In the rows, 128 means zero.
One hidden turn or mirror swaps the rows below in pairs. Which row is each named row swapped with?
zup: [137 126 124  77 139 124 135  93 147 124 141 161 162 139 101 112 160 131
 131 149 139  64 133]
Zotak: [128 132 126 112 139 123 163 108 137 183 132 146 130 157 117 112 156 128
 142 136 132 103 122]
gepuz: [160 127 115 104 145 139 150 118 145 143 151 135 161 103  74 107 132 139
 166 134 136  80 103]
komir: [140 113 150 101 154 142 127 116 165 122 133 172 178 156 106 132 144 130
 137 128 139 144  97]
Duri: [137 155 116 103 124 137 120  70 139 102 120 137 124 128 122 112 129 113
 157 139 128 137 133]
Fivi: [123 132 116 100 145 129  97  99 154 114 117 140 109 143 113  86 156 128
 142 126 123 113 117]
Bofis: [155 135 138  84 140 172 176  95 133 127 152 128 130 116  98 112 139 148
 144 118 113 111 115]
bopuz: [153 139 140 117 145 117 167 107 147 123 138 144 117  96 118 120 169 132
 146 130 135  95  98]
Vop: [162 124 111 110 128 164 155 123 120 133 126 137 147 108  92 115 154 115
 153 104 127  99 120]
Foz: [130 118 133  87 139 134 115  81 135 149  94 139 147 143 121 137 118 149
 157 141 126 145 121]
keses: [182 133 113 115 119 152 107 111 150 154 124 135 157 113  99 143 131 126
 152 140 136  97 102]
zef: [138 135 148 121 115 145 133  93 147 148 154 128 126 134 113 125 143 183
 158 134 125  96 116]
Pul: [115  91 126  93 155 144 136 119 143 129 129 142 110 136 139 132 149 129
 132 137 129 135 109]
basu: [138 128 136  97 145  98 114 111 146 135 107 152 173 149 112 129 147 133
 127 142 149 139 101]
subet: [125 156 129 103  93 118 150  99 140 114 127 120 133 143 104 119 138 164
 134 132 106 116 112]
raluf: [117 129 123 103 108 140 141 104 143  85 123 144 167 153  94 103 128 142
 156 144 133 125  95]
Dib: [122 129 119  80 164 116  90 104 155 103 130 141 136 110 107 140 143 137
 145 133 131 118 119]
vetu: [147 158 111 103 100 113 122 111 149 138 151 137 150 123  82 118 152 158
 129 140 129  91 129]
ratu: [131 128 122 113 116 167 137 106 138 150 113 138 131  87 114 113 119 126
 122 139 126 105 112]
Foluf: [124 101 148 113 131 147 116  91 171 161 139 158 151 122  99 136 149 142
 138 111 124 125  89]
nelo: [128 132 140  98 140 112 119  77 173 136 142 134 150 159 118 119 110 147
 148 144 127 131  97]
Fubef: [109 137 111 126 152 146  91  88 145 121 138 160 166 123  87 110 149 136
 154 130 127 106 121]
pok: [141 139 107 109 158 133 107 103 146 138 136 134 119 183 107 128 145 139
 141 143 137 119 128]
kot: [112 122 121 107 130 151 146  89 128 123 168 138 121 119  98 132 138 160
 115 134 123 125 128]
kav: [162  91 136 109 125 136 151 109 128 139 100 136 147 110  97 111 159 150
 148 136 135  90 116]
keleb: [148 129 127 112 126 131 146  78 166 160 132 135 142 130 116 138 133 146
 176 120 134 147  87]
beb: [175 137 120  76 136 151 122 104 159  98 133 146 164 126 100 137 107 121
 149 135 129 105 126]
Vefom: [153 122 124 114 115 137 116  99 137 129 125 141 157 157 116 178 119 145
 143 125 126 125 126]
tima: [159 136 119  98 129 144 152 129 112 125 135 111 130 130 130 121 163 143
 152 134 119 118  88]
puni: [170 138 118 126 157 156 113 107 161 134 127 153 140 123 100  96 148 121
 157 139 135 104 140]
bav: [124 129 122 118 141 106 124 100 147 142 137 173 160 148 101 116 117 155
 134 167 121 102 104]
sepa: [107 117 111 119 148 158 145 110 137 130 169 163 126 116 100 131 156 129
 121 130 125 118 123]
Feneg: [135 130 127 104 145 126 101 106 156 109 133 139 130 104 101 167 123 132
 157 136 132 105 134]
Risun: [155  92 116 112 142 140 158 108 121 143 115 136 142 113 113 119 145 135
 176 135 147  96 116]
vevem: [135 130 129 101 165 141 145 100 154 140 135 150 167  72 108 134 132 126
 158 129 130 113 103]
Fizo: [164 133 123 107 104 141 111 101 133 113 147 171 178 122 109 124 142 127
 157 142 121 106  93]
kenur: [130 123 125 128 153 109 155 108 149 150 139 128 145 132 126 140 144 138
 168 116 137 149 104]
vaze: [126 145 113  91 156 125 152 108 136  97 156 149 137 148 117 104 117 122
 129 148 117 122 124]
zos: [119 124 116 145 122 159 138 102 168 153 145 136 138 143 114 104 119 137
 157 130 123 100 125]
nif: [125 131 126  83 166 138 155 107 140 178 120 142 137 138 110 140 121 141
 148 139 131 125 129]
zaz: [125 110 107 116 138 171 120 105 150 149 111 171 144 114 106 129 160 120
 126 126 138 137 110]
bapi: [137 110 134  88 135 154 141  95 152 118 108 142 142 134 110 108 143 132
 110 123 100 149  96]
seg: [131 130 132  54 119 119 131 104 154 111 134 144 149 121 127  94 150 139
 152 138 129  90 101]
sivar: [123 144 124  96 123 108 117  90 181 143 116 147 180 148 112 127 140 129
 150 136 142 128  99]
Lom: [154 128 126  88 102 115 155 106 149 136 130 145 126 125 110 170 166 126
 147 132 122 134 120]
Gumur: [153 107 105  78 138 139 124 107 127  98 123 141 155 117  93 117 110 147
 146 122 109  98 121]
fot: [149 128 120 108 107 157 149 111 172 127 162 145 159 119  72 125 160 131
 114 132 138 119 112]
kimo: [148 137 115 116 125 123 127 111 137 159 133 149 142 167  97 111 100 146
 136 143 125 105 112]
Somo: [130 131 132 147 146 123 159  98 159 152 145 148 136 142 109 107 175 126
 144 135 130 100  99]
Nes: [135 130 128 135 159 141 150 105 139 183 137 142 146 145 101 137 122 131
 151 131 132 120 118]
saku: [149 149 115 103 128 112 131 109 130  95 129 162 174 128 102 128 139 128
 106 136 146 126 109]
Pof: [151 140 138  91 101 143 141  86 126 126 150 131 117 155 108 109 147 139
 142 132 112 143  99]
Tek: [150 122 120  68 133 129 165 100 138  97 142 146 146 151  99 135 127 123
 155 140 125 147  97]
zeli: [149 139 101  97 138 122 127 119 123 130 142 149 152 120  83 129 164 133
 116 137 168 129 128]
tavag: [131 124 137  99 124 110 145 101 168 109 141 151 113 115  89 132 172 117
 140 130 119 100  86]
kene: [143 127 120 119 105 142 146 104 155  80 117 139 158 157  96 115 154 135
 155 140 140 132 120]
zasi: [154 135 121  65 112 147 128  94 154  84 121 152 143 132 111 105 142 141
 149 152 131 120  99]
Zud: [171 123 118 116 105 130 140 102 145 151 128 155 151 106 121 156 139 135
 157 141 146 109 140]
tidot: [135 145  96 102 132 159 164 121 125 134 127 154 169 130 104 142 163 107
 152 123 135 110 121]
rakev: [172 129 135  69 145 108 129 101 139 119 120 129 117 133  84 135 160 127
 148 136 123 111 128]
siko: [144 127 116 103 135 179 164 111 151 102 149 150 128 112 102 124 140 146
 177 134 133 130 119]
vugil: [112 139 119 102 135 126 133  82 186 138 155 145 165 147 106 115 112 130
 153 123 123 112 121]
Potep: [149 121 126 118 183 132 138 101 147 142 139 133 143 156 105 100 169 148
 144 127 124  90 104]
tiz: [118 138 139  81 139 143 165 120 155 119 126 129 159 130 107 146 176 120
 144 111 144 127 115]

seg is swapped with tidot
Nes is swapped with nelo
Fivi is swapped with zaz
Tek is swapped with gepuz
vetu is swapped with Lom
Dib is swapped with sepa
Risun is swapped with raluf
Gumur is swapped with siko

